(in the rows, 128 means zero)
A single turn carries every row of the set below to another of its rows. Some are shown first; where does it send the rows asked next?
lipi: [145 158 124 102 138 114  86 118  72 124 132 141 116 115 154 129 136 151
 111 119 124 143 115  99 114 110 132]
neve: [138 144 134 114 119 153 152 126  95 140 141 165 100 128 108 135 130 145
 138 121 136 140 147  99 126 115 148]
nef: [116 136 162 118 104 129 108 134 110 145 133 155 142 135 145 116 104 129
 132 126 162 128 124 109 128 134 141]
Lanop: [102 137 147 124 120 123 128 130 121 132 132 119 127 114 135 127 100 147
 135 101 151 135 138 135 101 139 140]
Nozin: [151 159 137 116 139 101  99 117  85 130 120 126 127 107 150 129 136 158
 119 105 119 140 123  95 104 114 129]
fufak: [131 151 125 131 110 138 156 116 100 145 147 116 120 111 112 140 111 150
 149 101 152 134 153 108 125 145 146]
Div: [167 179 132 111 119  94 102 127  94 147 119 132 131 112 151 133 132 150
 133 124 128 136 122  89 122 135 128]
tonof: [115 144 156 118 115 124 125 124 108 135 136 144 141 149 130 144  96 135
 117 142 172 119 138 113 127 127 156]
Lagal: [145 159 126 105 139 112  87 122  79 123 134 133 123 110 147 129 134 158
 109 108 122 144 120 102 109 117 141]
Komob: [116 144 157 117 102 143 115 115  91 135 135 148 144 140 136 113  95 136
 124 122 172 122 124 106 129 138 151]
bor: [113 147 137 121 111 123 140 102  92 138 133 128 122 148 144 150  93 127
 133 155 180 115 133 114 139 124 131]
tob: [107 148 148 111 116 134 131 127 117 125 122 136 120 122 122 125  94 154
 130 114 155 129 133 142 100 144 152]
Sor: [146 158 116 110 128 108  93 100  78 132 111 118 110  90 151 138 125 155
 136 124 143 126 104 121 121 132 120]
Mazaz: [124 153 128 125 120 130 159 108  97 134 142 118 116 133 110 162 100 147
 133 131 165 121 156 115 127 131 152]
dimap: [163 184 116 102 114 101  93 127  89 145 133 130 127 110 148 136 128 149
 131 130 136 137 119  97 131 146 136]
Gul: [151 160 111 110 132 111 101 101  78 130 115 117 106  86 139 143 130 162
 137 118 136 128 113 120 118 132 125]
donek: [120 168 118 118 111 139 162 113  95 132 147 114 111 129 118 133  97 151
 138 109 152 137 152 116 116 146 144]
panib: [172 179 124 109 122  99 111 123  88 147 120 139 118 114 146 136 139 151
 135 128 122 139 125  86 124 128 126]
vinov: [112 147 135 101 119 149 145 112  93 127 116 163  84 138 133 126 108 139
 137 145 149 131 123 130 115 115 125]
Lugab: [104 141 146 121 129 121 139 118 113 123 133 122 124 134 122 152  94 148
 119 126 162 123 146 134 106 126 153]
zorup: [107 140 137 114 131 131 147 107  94 125 127 144  97 147 135 153 105 135
 125 153 159 125 136 126 120 101 130]
fuvi: [163 163 123 119 130 102 112 101  83 139 106 118 115  90 141 141 134 161
 141 115 131 127 118 104 116 128 120]
kufi: [158 161 129 118 126  99 103 101  83 140 102 121 119  95 153 135 130 154
 141 122 137 125 110 105 120 127 114]
fus: [129 148 138 113 124 141 152 116  93 133 139 156 109 148 110 156 113 141
 122 145 156 125 149 105 129 110 155]
Zat: [107 160 128 113 101 134 140 105  86 137 136 129 112 149 159 120  91 126
 140 141 168 130 126 113 131 134 115]
nodoz: [118 143 133 123 100 134 133 106  87 150 133 137 116 136 159 125 105 120
 152 141 169 126 122 103 145 127 111]
mide: [111 136 128 113 125 142 149 111  91 133 127 151  81 132 144 131 119 133
 144 136 142 139 130 120 119 103 110]
Zure: [168 185 108 100 117 108 103 123  82 144 134 136 114 111 144 140 133 150
 133 134 131 139 121  93 134 139 133]
saf: [134 149 133 112 114 162 151 107  76 131 141 159 107 136 108 128 116 147
 129 121 150 131 141  96 129 121 153]
vake: [151 158 135 113 139 104 101 112  78 130 118 134 119 113 158 128 138 152
 121 116 119 139 118  92 109 106 120]

Mazaz goes to fus
nef goes to Lanop
tob goes to donek
Where do these go?
Zure goes to lipi
panib goes to vake

A single turn carries every row of the set below to another of its rows. Some are shown first; where does it send the rows asked next?
Radir: [139 145 177 138 137 123 110 105 142 136 128 139 145 139 128 156 119 123
 149]
lifav: [112 131 155  96 133 158 124 149 134 148 141 144 145 106 157 148 118 140
 137]
zim: [119 120 159 103 157 162 118 157 147 141 133 147 139 110 149 151 128 139
 147]
gosi: [116 102 143 141 149 138 127 112 133 163 130 131 113 127 134 161 147 146
 107]
Roba: [113 132 126 142 142 147 131 123 156 112 151 132 110 130 132 166 127 106
 125]
gutaz: [132 127 156  95 142 167 113 146 150 137 130 154 139 120 146 144 124 140
 141]
bogem: [100 102 146 115 115 163 121 122 128 156 134 146 121 123 147 176 125 100
 161]
Dinu: [123  97 142 135 156 131 119 112 130 152 123 129 119 118 134 157 155 139
 108]
dofi: [112 136 178 150 141 117 113 115 156 136 132 148 150 126 128 159 131 121
 159]
vozu: [103  89 156 117 120 148 125 115 112 122 128 150 127 119 143 178 137 109
 154]
pag: [128  93 149 133 138 137 126 103 139 164 120 138 108 121 144 162 163 136
 122]
fegi: [114 132 166 129 127 111  98 132 162 111 146 153 115 125 150 148 143 123
 125]
Kiger: [123 145 179 135 140 118 129 100 146 126 130 131 144 134 144 152 118 128
 152]
zome: [113 147 182 134 131 120 130 109 143 133 135 138 153 133 140 151 116 132
 140]
Nagev: [111 103 151 118 112 149 127 106 110 127 137 159 121  95 148 167 139 115
 156]
mevur: [115 128 130 142 129 138 127 129 174 131 146 136 112 129 131 167 148 103
 118]
gezop: [140  97 162 138 141 152 112 115 140 156 136 162 100 124 165 167 141 105
 132]
gozev: [117 129 130 150 133 139 127 135 171 141 154 135 107 121 133 175 137 110
 143]
pibus: [110 137 159 102 144 148 115 133 146 158 131 135 123 113 150 139 124 157
 152]
Rako: [123 130 134 134 132 153 130 134 159 125 161 144 123 117 126 155 143 116
 104]
vil: [105 142 165 112 134 121  88 127 136 127 135 151 110 108 160 143 122 120
 147]
dubop: [109  96 149 122 112 148 121 117  98 147 138 141 128 121 147 178 133 120
 148]
dakom: [130 141 182 142 143 113 121 114 137 134 134 129 145 129 137 163 122 126
 158]
suv: [114  90 150 116 114 143 118 121 107 138 132 140 137 119 150 179 138 107
 154]
Ravek: [135 104 165 144 131 128 113 123 163 129 146 160 111 135 153 162 155 114
 116]
zan: [121 126 155  94 143 156 125 149 150 146 133 140 143 108 164 148 122 134
 147]
bodu: [124  96 164 140 139 134 125  98 135 168 122 144 134 122 131 159 152 122
 112]
sar: [125 138 124 133 128 144 119 127 158 131 144 131 107 129 126 170 122  97
 124]
Lipil: [120 137 130 135 135 139 137 133 158 122 153 127 108 116 136 174 125 100
 128]
Nibi: [127 105 143 118 137 126 118 105 140 158 112 131 108 118 132 154 148 140
 108]
buta: [105 133 135 146 132 147 136 126 161 125 154 136 118 140 131 169 123 110
 121]
Rusik: [116  95 152 106 103 148 115 110 115 126 124 151 124 128 142 172 136 116
 153]
fidi: [118 103 151 112 117 163 118 113 109 141 132 153 119 114 156 169 138 115
 166]
kulem: [130 106 146 137 139 127 131 103 138 162 130 135 102 100 144 160 155 147
 128]
Terok: [120 146 160 102 147 157 109 139 139 140 133 150 139 102 152 136 127 137
 150]
kun: [117 147 169 136 116 120 119 104 131 114 151 136 134 130 130 155 128 133
 154]
Mal: [120 102 152 126 152 125 134 104 138 148 117 131 111 107 138 156 150 139
 106]
gizef: [108 128 160 108 149 158 117 141 149 136 133 165 146  93 145 140 132 134
 143]
Lili: [117 154 172 141 132 113 111 110 149 123 136 140 146 128 130 151 132 116
 145]
posep: [122 121 162 117 144 146  97 117 123 157 129 156 100 107 170 154 121 110
 151]

mevur goes to Terok
sar goes to gutaz
Nagev goes to gozev
Where do these go?
Roba goes to zan
bodu goes to kun
lifav goes to gosi
vozu goes to Lipil
vil goes to gezop

